Each row is where one point has got to under a steady rotation. How many steps took it there?
The counts run from 0 to 224.
[-27 -14 -11 -36 -20  48 -35  41 -23 -22  71  -6  24  20  11  26 -10   6
 -30  27   7 -43  23 -38  -5  18   5   7  13  -2  35  17 -12  26 -24  -7
  53   0  16]
137
[-47 -17   7 -42 -38  34 -19  24 -22 -22  35 -28  41   0  27  57  24  26
 -30 -25  -7 -20  42  -6  -4   0  14  32  33  20  22  50  -7  10 -35 -29
  29 -38  23]
24
[ -4  35  16 -39  10 -25  25  38 -13 -14  -8   6  25  70  -8  34  31  -3
  27   9 -61   4  -4  66  -2 -38  21  10  18  13   4 -28 -18 -12  41  -8
  -6  10 -12]
222
[ 11  17 -13 -32  12  66 -32  30 -11  16 -37 -63 -21  43   7   6  24   8
  15  -7 -32 -25 -34   6   2  21 -27 -37 -12 -10  34  -2  -5  29 -27 -29
 -13  15 -34]
141
[-32 -30   9  23  25  56 -44 -12 -27 -28  16  14  26 -12  20 -23   8 -10
 -72   2 -11 -18  18 -12  15  70  -8 -13   9 -12  60  21  19   7 -29 -23
  30  24 -19]
50
[  0 -12  15  38  16  25 -24  -9 -19 -34 -36  13  11  -3  22  30  42  -4
 -42 -80   4   0 -21  37   4  30  -6 -44  30 -24  17 -21  -7   5  23 -55
 -13 -28 -25]
52
[ -1  57   9 -47  -8   5  -6  37 -25  13  30 -42  -4  52  -2 -28 -12   0
  33  19 -39 -30   2  22  51  24  10  -3 -10 -12  26  13   4  15 -36 -16
  -7  -7  -6]
21
[ 29  10   5  13  20  -6 -14 -20  16 -22  -7  19  12 -35 -18  -7  14  -2
  -7 -23  10  -4 -19  64  16  47  18 -37  26 -20   4 -68  -3  16  73 -25
  20  47 -11]
68
[  1   4   9  -8 -10   4 -35 -12 -13 -30  -4 -32  26 -31  -3 -12  -5 -24
  27 -36  46  -7 -14  43  -2  22  35 -55  31  -8  22  15  20  -8 -22 -68
 -40   0 -44]
61
[-55 -17  40   5   3  26 -20 -42 -20 -38  38  18  33  -5   9   2  13  -5
 -29   2   4 -18  30  13   7  43   3 -16  28  32  39  53  24 -10 -34 -27
  24  25  15]
49
[ 20  29  -2  22  23 -27  22  -8  -9 -53  37  61  47  20  30 -56 -16  -6
  21  -6   0   2   4  32  22  32  17 -38  45 -13  11 -17   0  27  30  -3
  43   4 -26]
188
[-10  53   1 -66   0   8   4  60 -32   3  37 -20  14  25 -26   0  -3  12
  -8   0 -28 -60  24  23  42  25  34  -1  -9 -27   7   1   0  23   1  -8
  20 -31 -44]
22
[  5   2  -9  32  37 -14  20  -5  19 -35  68  36   5  27  24 -61 -18 -26
  23  47   1  15   4   8   5  45   6 -42  15 -23  25   4  14  26  13 -22
  55  31 -11]
187
[ 18 -25  19  10  -6  27 -50  -6   2 -33 -11 -21  17  -1  41  10   4   7
 -20 -63  -5 -11 -32  25  32  14   4 -36  40 -28  40  20  22  21 -18 -63
 -29  -6 -23]
165
[-21 -31   6  19 -19  49 -22 -30  -2 -10  28 -15  14  -9  20  40  33   3
 -24  -6 -45 -13 -14  -6   9  49   1  -3  34  37  21  11  25   1  17  -2
  62  31  65]
41
[ 12  23  15 -45  19 -15  21   4   3  39 -11 -28  25  59  27 -17  12  -7
  51  13 -65 -24  -2  14  29   4  11   0   5  23  28 -25 -31   2  10 -10
 -18  55  26]
4
[ -3   8 -21 -15 -31  24 -38   8   2 -34 -11 -23 -33  -1  38  15  18 -16
 -30 -48 -21 -17 -61 -10  10   6  30 -31  27 -25  49  12  45  25 -21 -36
 -17 -17 -49]
166
[-32  32   8 -25   1  30   0   7 -31  13 -27 -20   3 -16 -51  17  54   2
 -17   8 -48 -32 -10  19   9  36  -5 -38  25  19  -7  25  31  13  41  18
  51 -11 -34]
39
[-21  36  52 -51 -35  17  -9  20 -52  -3   6 -17  28   6 -24  45  27  40
   2 -29 -41  -7  19   4  11 -17  16  26  40  20  15  19   2   3 -27 -12
  19 -40  -5]
127
[ 11  -4 -17  38  -2  26 -49  23  -1   7  -9 -34  52   5  27   0   1  -5
  13   0  24 -17  -8  38  47  42  16 -26  42  12  -5 -22 -17 -24   4 -41
 -21  -8  51]
148
[  4  28 -15 -53   3 -22  19  49 -10  15  13   4  33 -10 -21  13  15 -11
  -1  18 -53 -28  -3  35  33 -10  65   6  48   9 -19 -52 -37  -7  44   5
  10 -34  10]
6
[  6 -17 -44  20  11  45 -45  28 -18   6  34 -30  31 -12  -2  17   5 -29
 -22  31  32 -15  31  -8  20  69  -5 -41  32   6  11 -20 -28 -11   2 -40
  32  -6   6]
34
[-27 -26  -5 -24 -26  57 -36  14 -27 -25  28 -33 -15  17  34  19  27   4
 -36 -25   9 -18  25 -60 -17  37  -6  26  15  10  56  16 -20  30 -33 -14
  16  -8  20]
25
[ -9  -5   0  39 -15  51 -15 -22  -7  -3  25   7 -13  -1  23  11  17 -14
 -42  -1 -13  -7  -2 -35  24  85   2  -3  35  13  42 -46   0   6  17   8
  29  26  47]
42
[ -6  25   5  39  26  27 -15  24  -9  10 -12 -10   0  20   4 -13  22  -3
   7 -30  10  10 -23  65  53  73  33 -30  13  -5   4 -18   3 -15  17 -50
 -42   0  41]
44
[-44  18   5   1 -22   0  12 -31 -15 -35   4  35 -30 -24 -43  22  34   4
   0 -19  12   3 -12 -16 -63   5 -14 -52  40  12  21  18  16   1  10 -23
  66 -27 -32]
64
[ -3  -7 -29 -29  31  26  -9 -14  28 -25  -2  11 -42 -19  28  -8  48 -35
 -11  18 -26  16 -57   8 -48 -15  52  -2  14   1  59  14  39  10  26 -23
  -4  19 -35]
79
[-31   2  51 -53 -18  36   6  -4 -36   6  24 -34  14  -4   7  41  40   7
 -22  -6 -45 -13   9  -9  -4  -6  14  39  26  46  40  16  13  14 -50  17
  16  10  17]
128
[ 54 -18  51  -5  26 -16  31 -39  28  -4  17   3  11   3  39  -7  18  -5
  46  -5 -50  -5  -2 -12 -31 -11 -23 -34   7  10  63 -14 -22  22  14 -37
  31  42  -5]
91
[  9   4  10   9  22 -16  46 -34   8 -19  20  38 -42  56  53 -15  13 -36
  15 -11 -37  18 -17 -32 -19   3 -11 -36   9   9  55 -18 -15  22  11 -22
  25  31  12]
195
[-37  51 -22  -1  20 -10  18  -5 -18 -20  50  44 -17 -26 -39 -24  29 -28
  16  41  38  33   3  10 -35  17  40 -32  24  -9  15  10  32  -9  14 -14
  10  -4 -24]
72
[-13  44 -13  14 -13  13 -16  41   1  -9  28  -4 -17  39   7   4 -12 -32
   0  16 -48  -7 -30  17  18  30  39 -37  23 -26  25   5  74   4 -12 -19
  22 -23  -1]
46
[ 19 -15  13   8  25  21   6   6 -26 -11 -25 -28  36  44  46  25  36   4
  38 -25 -19  38   1 -24  -3 -32 -38  -8  51  41  42 -18 -65   2 -36 -36
   7  -9  13]
115
[-23 -31   7  24 -37  -6 -27 -23  24 -45  63  10 -12  16  21   1 -21 -35
 -15  -3  -2 -33   6   2   4  34   0 -47  16   0  25  -1   6 -11  14 -37
  32  30  36]
58
[-47  27  -9   1  17 -22  39 -30  -1  -8  29  34 -13 -19   9  -3  41 -38
  42  14  37  55  -3  18 -33  40  32   5  22   8  19  12  19 -13  22 -13
  12  -5  43]
185
[-29  27  -3 -14 -36   9 -17 -23   1   5 -15 -17 -77  26  15   7  24 -40
  -6 -29 -28  -1 -45   6 -10  32  24 -35   8  -7  41   3  43 -10   4 -27
 -27  15  -8]
54
[ 20  -1   1 -69   1   5  -9   1  22 -30  31 -30  16 -14  30  49  38  33
  -9 -15 -15   7 -20   7 -41 -56  42  35  26  19  41   2  10  14   4  -3
   1  -2 -25]
103
[ 21  17   9 -21  37 -53  24 -20   4 -34  29  38  42  21   9 -54 -27 -41
  -7   6  -8  -7   6  37  29  17  36 -32  15 -21  22 -45 -21  -3  22 -20
  -2  32 -33]
84
[  9  23 -22 -15  15 -25  18  29  -2   4  68  29   2 -34 -14   2  30 -25
  27  29  35  41  15 -23 -38 -23  23   2   3  -2  21 -20 -37 -20  13 -47
  31 -33  -4]
97
[ 35  18  53 -24 -38 -42  22 -20   8 -41   4 -23  26  -4   6  35  23  -1
  27 -69 -44  18  -3  23  -9 -54  34  -5  43  37  19 -24   9  -4  16  -5
  15  18  -9]
206
[ -6  -1   4 -11  42  37  -6  19 -29  15 -47 -16 -17  31  -5  21  47  19
   3 -37  16  -9   4   1  16  67 -34 -17   1  -1  22 -20 -63  21  22 -59
 -19  -7  -1]
27
[-19  13  12  22 -25  15 -24 -15  -8  -7 -35  -8 -24  31  33  29  34 -15
 -20 -84 -17  15 -43  29   3   7  15 -32  23  -7  31   7  41  -7   0 -49
 -47 -11   8]
53
[  3  17  19   1  26  -8  10 -59 -11 -30  -2  11  20 -31 -11 -33  31   5
   5 -41  13   7   1  17  22  53  -6 -42  28 -12  11 -14  -5  42  44 -12
  32  44 -24]
180
[  7  20  30 -38  27 -62  42 -21   1 -28  10  18  26  20  -3 -14   1 -44
  14 -18 -21   7   8  75  28  20  37 -10  13  -1   8 -37   0 -22  43 -31
 -13  22  -6]
197
[ 18  22   4   8  19  -2   7 -30 -31 -65   9  56  25  -5  22 -33  -6  12
 -34 -48   8  15 -21   9   8   8  13 -19  58 -14  29 -41  10  24  16  -8
  20  41 -42]
76
